128 stands for zero in the data rows.
Here are some rows, each followed by its group. Rows of different groups can look alike.
[72. 109. 128. 135. 142. 171. 140. 131. 100. 125. 141. 169. 159. 134. 139. 130. 162. 163. 131. 158. 140. 81. 118.
 117.] 1
[121. 113. 109. 113. 153. 130. 127. 129. 116. 94. 156. 147. 145. 171. 137. 148. 147. 154. 157. 147. 130. 123. 93.
 107.] 1
[131. 141. 170. 111. 162. 120. 141. 160. 147. 166. 138. 137. 111. 137. 119. 142. 118. 129. 130. 113. 134. 139. 143.
 113.] 2
[153. 172. 113. 75. 160. 47. 111. 135. 182. 159. 130. 76. 127. 144. 106. 169. 101. 88. 69. 94. 126. 151. 102.
 149.] 3
[165. 136. 81. 72. 93. 95. 98. 135. 169. 157. 147. 64. 130. 124. 108. 166. 100. 113. 110. 123. 130. 174. 79.
 184.] 3
[133. 160. 87. 90. 76. 113. 137. 160. 140. 165. 107. 115. 106. 65. 175. 136. 140. 193. 117. 184. 116. 174. 85.
 193.] 4
[178. 153. 147. 117. 120. 83. 115. 152. 170. 166. 123. 104. 94. 118. 146. 140. 112. 140. 121. 118. 129. 175. 130.
 155.] 4
[143. 127. 176. 141. 121. 131. 117. 99. 113. 102. 58. 130. 138. 86. 127. 109. 127. 134. 71. 91. 176. 121. 148.
 86.] 5
[131. 134. 140. 135. 141. 147. 135. 120. 129. 127. 111. 142. 111. 118. 119. 110. 136. 134. 129. 120. 126. 129. 141.
 130.] 6
[151. 159. 114. 58. 143. 61. 115. 143. 166. 150. 138. 63. 147. 139. 110. 178. 104. 97. 68. 130. 112. 133. 52.
 164.] 3
[178. 156. 137. 91. 154. 87. 115. 161. 169. 166. 137. 98. 105. 119. 121. 139. 122. 110. 112. 124. 133. 167. 119.
 131.] 4
[134. 140. 144. 152. 128. 149. 157. 148. 124. 165. 137. 134. 103. 121. 92. 103. 108. 77. 126. 125. 121. 134. 163.
 143.] 2
[126. 142. 132. 113. 168. 87. 127. 136. 157. 146. 132. 143. 127. 143. 162. 134. 144. 159. 139. 135. 120. 165. 115.
 107.] 4
[171. 146. 92. 77. 115. 81. 96. 116. 186. 131. 161. 59. 130. 157. 87. 173. 96. 84. 115. 116. 118. 151. 69.
 185.] 3
[119. 155. 69. 69. 97. 99. 101. 125. 182. 148. 151. 66. 149. 138. 146. 165. 105. 122. 132. 126. 111. 147. 74.
 174.] 3
[161. 135. 101. 133. 67. 131. 143. 122. 111. 71. 87. 116. 111. 95. 90. 108. 110. 118. 153. 138. 109. 116. 143.
 171.] 7
[90. 128. 203. 179. 133. 164. 136. 109. 86. 138. 73. 143. 139. 54. 131. 98. 120. 134. 39. 133. 173. 50. 178.
 108.] 5
[184. 134. 209. 141. 131. 99. 122. 142. 133. 153. 89. 113. 97. 107. 105. 116. 103. 85. 69. 93. 146. 145. 129.
 111.] 5
[112. 127. 152. 164. 136. 170. 155. 154. 112. 144. 131. 154. 86. 121. 93. 109. 132. 107. 155. 136. 120. 107. 162.
 143.] 2
[119. 89. 113. 127. 166. 138. 122. 119. 128. 106. 169. 163. 143. 191. 134. 129. 153. 116. 193. 91. 138. 142. 140.
 66.] 1
[175. 90. 132. 143. 47. 175. 171. 143. 99. 51. 74. 139. 85. 93. 40. 82. 104. 100. 161. 146. 96. 142. 137.
 182.] 7
[120. 169. 116. 100. 119. 129. 144. 156. 126. 152. 111. 108. 139. 84. 142. 126. 112. 144. 108. 162. 108. 117. 113.
 165.] 4
[124. 90. 124. 127. 142. 135. 120. 145. 103. 89. 159. 166. 130. 173. 159. 147. 173. 177. 165. 141. 125. 145. 92.
 97.] 1
[165. 167. 137. 116. 122. 110. 126. 154. 154. 167. 121. 110. 115. 105. 150. 139. 116. 151. 111. 145. 131. 156. 122.
 132.] 4
[150. 131. 196. 142. 121. 150. 129. 135. 92. 72. 72. 159. 118. 86. 132. 127. 138. 155. 95. 124. 139. 102. 115.
 104.] 5
[171. 91. 169. 140. 63. 173. 161. 165. 95. 72. 71. 135. 115. 74. 42. 100. 98. 107. 138. 125. 97. 120. 138.
 156.] 7
[160. 160. 137. 133. 127. 101. 129. 161. 148. 153. 105. 129. 104. 105. 148. 116. 121. 147. 97. 132. 133. 154. 121.
 114.] 4
[144. 70. 101. 128. 144. 144. 105. 95. 134. 112. 195. 153. 141. 185. 130. 144. 156. 113. 185. 100. 149. 176. 128.
 85.] 1
[140. 175. 79. 89. 104. 114. 130. 149. 167. 152. 118. 124. 100. 82. 138. 117. 145. 166. 142. 167. 122. 185. 101.
 187.] 4
[143. 127. 98. 157. 58. 121. 156. 102. 123. 106. 80. 97. 111. 109. 78. 70. 88. 80. 153. 111. 118. 112. 179.
 172.] 7
[99. 153. 121. 120. 166. 119. 132. 146. 145. 166. 156. 146. 111. 148. 148. 131. 140. 136. 181. 150. 111. 151. 149.
 126.] 4
[99. 139. 98. 115. 157. 120. 121. 136. 130. 149. 156. 151. 131. 149. 170. 136. 147. 144. 162. 155. 108. 155. 119.
 126.] 4
[113. 127. 133. 170. 133. 152. 126. 113. 122. 147. 140. 150. 108. 131. 143. 121. 140. 153. 135. 114. 154. 123. 165.
 118.] 1
[92. 98. 123. 153. 175. 136. 118. 91. 130. 138. 178. 173. 147. 184. 154. 140. 150. 132. 148. 106. 163. 121. 164.
 53.] 1
[113. 146. 123. 108. 159. 118. 133. 152. 149. 174. 158. 124. 130. 136. 136. 148. 120. 123. 125. 130. 119. 135. 141.
 131.] 4
[106. 130. 94. 164. 133. 145. 153. 126. 130. 144. 134. 158. 75. 154. 109. 80. 146. 99. 181. 133. 135. 123. 194.
 138.] 2
[107. 135. 134. 128. 144. 157. 138. 122. 101. 108. 106. 160. 154. 108. 115. 106. 151. 146. 109. 139. 128. 110. 113.
 130.] 6
[139. 130. 148. 193. 79. 171. 158. 133. 80. 113. 84. 131. 95. 99. 78. 87. 96. 95. 136. 143. 110. 85. 197.
 180.] 7
[151. 151. 54. 55. 104. 79. 95. 130. 203. 135. 133. 73. 122. 138. 113. 156. 113. 108. 139. 107. 119. 195. 72.
 168.] 3
[124. 130. 122. 145. 113. 149. 138. 128. 160. 169. 139. 120. 88. 117. 81. 99. 119. 100. 152. 109. 142. 145. 165.
 148.] 2
[131. 129. 147. 168. 130. 147. 140. 123. 134. 148. 124. 139. 78. 120. 97. 89. 123. 100. 144. 113. 149. 115. 194.
 130.] 2
[147. 104. 143. 126. 140. 129. 114. 141. 137. 120. 156. 145. 124. 162. 116. 145. 152. 141. 141. 117. 129. 153. 100.
 97.] 1
[108. 121. 130. 124. 98. 181. 141. 150. 103. 103. 115. 126. 155. 83. 114. 126. 135. 159. 102. 169. 129. 68. 85.
 158.] 1
[122. 116. 115. 110. 146. 141. 125. 138. 112. 88. 153. 137. 143. 174. 116. 152. 145. 133. 153. 155. 125. 140. 82.
 120.] 1
[151. 136. 155. 130. 137. 104. 129. 158. 133. 147. 125. 127. 117. 132. 137. 132. 127. 137. 124. 121. 129. 141. 121.
 107.] 4
[187. 143. 106. 173. 111. 94. 133. 84. 130. 119. 114. 119. 100. 132. 95. 89. 104. 67. 127. 71. 140. 159. 197.
 121.] 7
[169. 124. 108. 124. 51. 147. 154. 156. 114. 72. 86. 111. 96. 94. 69. 117. 101. 120. 148. 148. 101. 141. 121.
 181.] 7
[160. 121. 82. 144. 74. 133. 148. 128. 136. 101. 123. 108. 108. 144. 79. 106. 99. 79. 172. 102. 118. 140. 172.
 156.] 7
[78. 150. 105. 137. 182. 128. 126. 133. 117. 153. 165. 148. 126. 168. 138. 116. 153. 131. 180. 168. 108. 114. 145.
 110.] 4
[143. 134. 129. 114. 142. 120. 121. 140. 160. 166. 156. 103. 124. 142. 115. 141. 113. 100. 135. 94. 121. 157. 141.
 123.] 4
[139. 106. 128. 157. 80. 151. 130. 102. 132. 113. 99. 113. 104. 99. 89. 96. 115. 98. 127. 109. 144. 122. 170.
 155.] 7
[89. 168. 142. 173. 124. 115. 130. 136. 71. 145. 104. 138. 141. 104. 173. 124. 127. 160. 95. 182. 84. 71. 128.
 129.] 5
[146. 167. 106. 88. 166. 67. 97. 111. 165. 168. 177. 53. 138. 178. 108. 183. 102. 55. 75. 123. 122. 114. 83.
 173.] 3
[144. 107. 107. 120. 114. 140. 121. 129. 130. 88. 140. 127. 116. 154. 122. 137. 141. 137. 179. 120. 124. 142. 122.
 136.] 1
[117. 143. 92. 94. 135. 97. 110. 115. 145. 145. 150. 111. 138. 139. 175. 143. 132. 139. 141. 130. 118. 155. 124.
 134.] 4
[153. 95. 152. 135. 137. 144. 126. 129. 173. 177. 154. 132. 89. 116. 91. 104. 114. 101. 122. 78. 154. 172. 178.
 136.] 2
[126. 134. 148. 117. 182. 101. 124. 121. 157. 180. 161. 133. 126. 156. 134. 134. 131. 104. 124. 97. 135. 164. 148.
 112.] 4
[115. 88. 137. 132. 153. 149. 125. 129. 103. 88. 153. 160. 151. 172. 123. 139. 146. 120. 164. 113. 130. 115. 126.
 75.] 1
[95. 110. 164. 157. 113. 181. 136. 137. 80. 121. 99. 151. 155. 100. 167. 113. 156. 181. 109. 162. 148. 54. 131.
 104.] 5
[113. 126. 147. 165. 144. 169. 158. 113. 107. 127. 139. 156. 92. 138. 88. 89. 115. 73. 132. 143. 106. 95. 177.
 159.] 2
[99. 149. 110. 106. 121. 132. 141. 163. 128. 131. 118. 124. 137. 92. 146. 129. 125. 165. 131. 172. 101. 133. 90.
 159.] 4
[150. 135. 74. 72. 152. 76. 100. 131. 183. 131. 185. 90. 127. 178. 114. 169. 132. 85. 157. 107. 110. 180. 85.
 142.] 3
[124. 120. 140. 145. 112. 141. 123. 136. 71. 93. 100. 130. 151. 103. 173. 135. 134. 165. 105. 156. 107. 85. 118.
 107.] 5
[133. 129. 130. 124. 171. 136. 128. 132. 99. 105. 162. 142. 137. 162. 142. 147. 135. 126. 127. 156. 106. 139. 85.
 122.] 1
[101. 88. 118. 171. 81. 167. 137. 99. 126. 140. 110. 96. 110. 117. 59. 77. 102. 72. 151. 104. 156. 77. 202.
 139.] 7
[150. 159. 127. 114. 141. 67. 110. 133. 177. 191. 146. 101. 105. 142. 161. 146. 122. 125. 123. 108. 142. 173. 139.
 117.] 4
[175. 109. 110. 204. 26. 123. 190. 74. 104. 52. 80. 137. 62. 126. 21. 42. 70. 65. 146. 117. 92. 140. 207.
 191.] 7
[111. 101. 108. 170. 50. 138. 164. 85. 117. 134. 76. 102. 109. 100. 62. 38. 97. 88. 132. 129. 126. 89. 193.
 174.] 7
[112. 105. 126. 105. 159. 103. 88. 128. 136. 170. 201. 105. 173. 164. 176. 180. 138. 141. 120. 129. 122. 122. 93.
 104.] 3
[133. 115. 135. 83. 93. 111. 100. 150. 177. 152. 130. 66. 127. 101. 122. 172. 102. 154. 104. 110. 132. 154. 101.
 151.] 7
[118. 126. 144. 145. 127. 148. 135. 143. 93. 131. 107. 138. 135. 120. 150. 118. 138. 144. 120. 122. 134. 93. 141.
 114.] 5
[118. 138. 119. 114. 144. 138. 129. 86. 129. 87. 67. 135. 176. 59. 89. 79. 139. 108. 57. 107. 170. 127. 121.
 85.] 6
[140. 149. 68. 64. 125. 68. 112. 119. 177. 138. 148. 74. 137. 151. 137. 154. 115. 91. 140. 110. 97. 166. 103.
 150.] 3
[158. 148. 124. 121. 112. 110. 125. 151. 146. 147. 122. 109. 106. 122. 141. 144. 114. 144. 138. 129. 130. 152. 134.
 135.] 4
[110. 149. 94. 179. 75. 132. 141. 76. 90. 144. 74. 102. 145. 67. 148. 75. 110. 103. 82. 118. 132. 77. 195.
 138.] 7
[133. 150. 105. 110. 114. 147. 136. 153. 142. 129. 112. 135. 117. 95. 121. 111. 133. 152. 137. 156. 118. 158. 110.
 169.] 4
[148. 136. 84. 139. 97. 101. 112. 110. 160. 137. 140. 92. 99. 154. 134. 129. 116. 107. 170. 102. 111. 162. 150.
 140.] 7
[169. 119. 135. 138. 111. 125. 114. 152. 107. 89. 145. 123. 132. 141. 131. 165. 138. 146. 133. 148. 117. 124. 86.
 119.] 1
[143. 133. 115. 140. 102. 121. 130. 107. 119. 126. 114. 95. 140. 129. 122. 118. 105. 98. 104. 110. 123. 101. 141.
 141.] 7
[127. 140. 127. 91. 132. 129. 128. 106. 131. 74. 56. 138. 172. 70. 117. 99. 145. 159. 81. 109. 158. 116. 96.
 109.] 6
[110. 154. 72. 104. 107. 117. 133. 154. 149. 173. 142. 109. 107. 110. 161. 127. 142. 158. 158. 166. 110. 155. 122.
 164.] 4
[165. 138. 157. 135. 146. 94. 141. 140. 157. 160. 130. 138. 95. 145. 108. 117. 109. 105. 121. 106. 135. 168. 149.
 115.] 4
[126. 128. 151. 117. 164. 136. 110. 100. 138. 88. 108. 147. 160. 119. 103. 128. 133. 124. 91. 94. 151. 139. 109.
 84.] 6
[128. 114. 158. 115. 176. 131. 132. 113. 128. 108. 126. 152. 157. 134. 101. 117. 131. 110. 117. 98. 134. 131. 126.
 97.] 6
[156. 147. 141. 127. 122. 94. 122. 157. 157. 168. 127. 105. 121. 118. 153. 148. 115. 141. 102. 128. 128. 143. 127.
 130.] 4
[89. 80. 155. 155. 108. 193. 140. 120. 84. 80. 104. 170. 195. 99. 154. 110. 154. 185. 134. 139. 138. 94. 111.
 71.] 5
[132. 93. 119. 140. 130. 149. 122. 91. 129. 111. 161. 149. 140. 150. 108. 137. 146. 125. 134. 102. 151. 127. 142.
 106.] 1
[135. 148. 125. 112. 151. 117. 138. 116. 125. 140. 116. 140. 127. 131. 127. 113. 130. 105. 129. 119. 131. 158. 138.
 136.] 6
[96. 154. 56. 96. 138. 137. 136. 127. 121. 73. 138. 119. 140. 161. 116. 127. 134. 113. 183. 173. 105. 119. 83.
 152.] 1
[144. 162. 115. 101. 107. 99. 121. 138. 150. 148. 109. 102. 125. 101. 154. 140. 117. 153. 132. 141. 119. 153. 118.
 147.] 4
Which 5 groups are nearest to each row below, nearest first, going by the distance to the centre of the group?
[121. 110. 127. 118. 163. 133. 127. 133. 107. 92. 155. 151. 150. 177. 144. 157. 135. 146. 149. 137. 113. 120. 101.
 103.] -> 1 6 4 5 2
[158. 130. 159. 128. 147. 92. 121. 146. 162. 168. 145. 133. 105. 160. 138. 144. 124. 128. 138. 84. 138. 177. 145.
 106.] -> 4 2 1 6 3
[154. 114. 127. 146. 100. 142. 136. 141. 116. 127. 139. 124. 119. 142. 107. 118. 119. 104. 150. 123. 120. 134. 135.
 124.] -> 2 1 7 4 6
[148. 123. 192. 143. 103. 139. 124. 139. 102. 101. 64. 123. 122. 80. 120. 119. 123. 126. 58. 114. 150. 110. 124.
 103.] -> 5 6 7 2 4
[128. 119. 190. 173. 138. 151. 160. 170. 98. 153. 111. 167. 99. 118. 98. 91. 126. 114. 143. 148. 115. 106. 167.
 119.] -> 2 5 7 6 1
[124. 161. 93. 77. 107. 127. 140. 153. 144. 147. 118. 93. 128. 78. 113. 130. 113. 133. 116. 161. 108. 131. 98.
 192.] -> 4 3 6 7 2
[120. 98. 161. 154. 178. 156. 134. 117. 96. 110. 163. 161. 154. 180. 130. 149. 133. 109. 138. 126. 131. 92. 125.
 87.] -> 1 6 5 2 4
[142. 167. 92. 91. 129. 112. 134. 135. 157. 149. 136. 100. 132. 112. 117. 130. 109. 103. 105. 138. 113. 154. 114.
 167.] -> 4 3 6 2 7
[131. 107. 116. 92. 146. 83. 82. 110. 165. 153. 188. 69. 167. 179. 137. 187. 111. 95. 119. 108. 118. 130. 84.
 118.] -> 3 4 1 6 2
[129. 113. 150. 124. 170. 115. 135. 118. 117. 107. 127. 146. 141. 162. 112. 124. 123. 99. 142. 88. 130. 126. 148.
 80.] -> 1 6 2 4 5
Which 4 groups are nearest to each row below, nearest first, going by the distance to the centre of the group?
[128. 136. 182. 153. 169. 140. 129. 108. 96. 127. 89. 165. 135. 89. 131. 100. 133. 127. 81. 120. 136. 127. 135.
 96.] -> 5 6 2 1
[79. 145. 102. 107. 134. 126. 127. 150. 130. 145. 144. 128. 141. 135. 179. 149. 134. 166. 157. 175. 94. 124. 113.
 149.] -> 4 1 6 5
[159. 129. 68. 161. 55. 94. 166. 81. 136. 105. 78. 113. 100. 133. 90. 51. 98. 76. 158. 103. 125. 151. 188.
 153.] -> 7 2 6 4
[147. 103. 76. 174. 49. 135. 169. 81. 117. 60. 101. 135. 98. 125. 50. 45. 97. 82. 177. 116. 93. 132. 182.
 169.] -> 7 2 6 1
[141. 143. 142. 102. 150. 93. 114. 122. 151. 153. 124. 115. 126. 129. 152. 139. 130. 150. 122. 135. 123. 153. 120.
 133.] -> 4 6 1 3
[108. 122. 174. 136. 102. 168. 126. 136. 66. 88. 79. 127. 172. 70. 167. 145. 130. 181. 69. 152. 145. 49. 113.
 125.] -> 5 6 1 4
[192. 161. 154. 120. 117. 64. 116. 135. 171. 171. 103. 92. 95. 122. 135. 131. 107. 123. 102. 94. 147. 172. 148.
 144.] -> 4 3 2 6
[121. 128. 126. 137. 112. 138. 120. 149. 121. 140. 115. 137. 127. 102. 164. 128. 144. 162. 111. 148. 125. 132. 109.
 114.] -> 4 5 1 6
[63. 120. 87. 124. 143. 171. 134. 106. 108. 126. 167. 151. 160. 144. 125. 129. 154. 125. 170. 143. 132. 98. 136.
 124.] -> 1 6 2 4
[143. 168. 107. 86. 79. 89. 121. 127. 163. 167. 87. 80. 119. 69. 152. 136. 97. 153. 74. 130. 126. 154. 114.
 180.] -> 4 3 6 7
[81. 145. 95. 121. 134. 159. 143. 131. 111. 110. 137. 141. 122. 117. 133. 116. 139. 144. 155. 182. 108. 109. 115.
 164.] -> 1 4 6 2
[140. 163. 112. 114. 126. 103. 132. 128. 147. 155. 122. 106. 122. 115. 144. 122. 112. 115. 117. 133. 120. 142. 143.
 145.] -> 4 2 6 3
Group 2 spreads out most along one direction. Which 3 other groups' directions of most spread are closest to that one, closest first?
7 5 1
Group 1 spreads out most along one direction. Which 3 other groups' directions of most spread are closest to that one, closest first?
4 3 6
Which 4 groups are nearest to each row below, nearest first, going by the distance to the group's nearest row?
[143. 130. 142. 157. 119. 147. 140. 121. 142. 176. 135. 102. 90. 99. 54. 78. 88. 37. 102. 107. 136. 111. 181.
 155.] -> 2 7 4 5
[165. 172. 96. 115. 104. 105. 132. 143. 160. 145. 106. 104. 97. 101. 123. 117. 118. 122. 135. 135. 128. 163. 141.
 154.] -> 4 6 7 2
Which 5 groups are nearest to each row below, nearest first, going by the distance to the group's nearest row?
[119. 173. 64. 91. 141. 95. 135. 125. 157. 147. 135. 123. 130. 137. 156. 122. 133. 110. 154. 158. 104. 166. 121.
 160.] -> 4 3 6 7 1
[113. 123. 155. 127. 171. 133. 122. 85. 126. 88. 90. 159. 165. 103. 99. 121. 119. 108. 84. 71. 157. 135. 148.
 61.] -> 6 5 1 7 4
Which 5 groups are nearest to each row below, nearest first, going by the average distance to the group's rows?
[185. 131. 73. 98. 71. 118. 119. 140. 158. 72. 124. 95. 118. 129. 87. 127. 107. 115. 178. 126. 107. 186. 100.
 165.] -> 3 4 7 1 6
[123. 137. 75. 97. 86. 133. 131. 156. 145. 167. 154. 110. 110. 99. 129. 146. 141. 167. 136. 168. 117. 156. 89.
 193.] -> 4 3 1 2 6
[112. 91. 177. 166. 109. 183. 145. 152. 70. 78. 105. 168. 121. 124. 123. 123. 141. 172. 148. 135. 127. 75. 129.
 117.] -> 5 1 6 2 7
[185. 185. 124. 112. 114. 73. 132. 115. 181. 153. 75. 118. 67. 97. 119. 98. 112. 109. 114. 124. 150. 193. 158.
 151.] -> 4 2 6 7 3
[128. 110. 172. 130. 181. 129. 134. 127. 124. 125. 139. 147. 140. 153. 97. 126. 130. 98. 122. 98. 126. 123. 134.
 93.] -> 6 2 1 4 5
[110. 119. 185. 174. 156. 166. 145. 146. 71. 105. 125. 213. 118. 144. 164. 134. 168. 188. 148. 135. 134. 106. 158.
 69.] -> 5 1 6 2 4
[57. 104. 150. 163. 147. 165. 137. 124. 81. 161. 146. 144. 154. 131. 164. 140. 146. 141. 98. 135. 144. 45. 153.
 107.] -> 5 1 6 2 4
[113. 126. 152. 193. 130. 177. 149. 149. 97. 136. 128. 167. 86. 119. 108. 101. 139. 139. 139. 141. 150. 86. 184.
 121.] -> 2 5 6 1 7
[129. 119. 143. 149. 140. 137. 139. 129. 169. 174. 160. 122. 88. 128. 80. 113. 105. 77. 120. 88. 134. 147. 173.
 128.] -> 2 4 6 7 1
[156. 162. 119. 110. 118. 85. 117. 145. 170. 171. 124. 83. 108. 115. 153. 147. 107. 141. 117. 129. 127. 157. 124.
 152.] -> 4 3 2 6 1
Which 3 other groups have their centres nearest to the centre of group 1, nearest first?
6 4 2
Group 3 spreads out most along one direction. Which 3 other groups' directions of most spread are closest to that one, closest first?
5 4 1
Which 3 other groups have their centres nearest to the centre of group 3, nearest first?
4 1 6
Which 3 other groups have their centres nearest to the centre of group 4, nearest first?
1 2 6
Group 7 spreads out most along one direction. Which 3 other groups' directions of most spread are closest to that one, closest first?
2 3 1
Which 4 groups are nearest to each row below, nearest first, going by the average distance to the group's rows?
[112. 162. 89. 80. 171. 97. 117. 135. 148. 143. 157. 84. 156. 154. 124. 157. 127. 96. 124. 120. 113. 123. 92.
 135.] -> 3 4 1 6
[114. 110. 157. 157. 163. 170. 134. 131. 80. 108. 172. 179. 133. 154. 151. 158. 142. 144. 127. 153. 117. 113. 109.
 103.] -> 1 6 5 2
[112. 124. 139. 144. 173. 144. 133. 135. 91. 97. 156. 153. 137. 159. 145. 152. 136. 138. 134. 178. 101. 114. 85.
 132.] -> 1 6 4 5
Group 6 spreads out most along one direction. Which 3 other groups' directions of most spread are closest to that one, closest first?
1 4 3
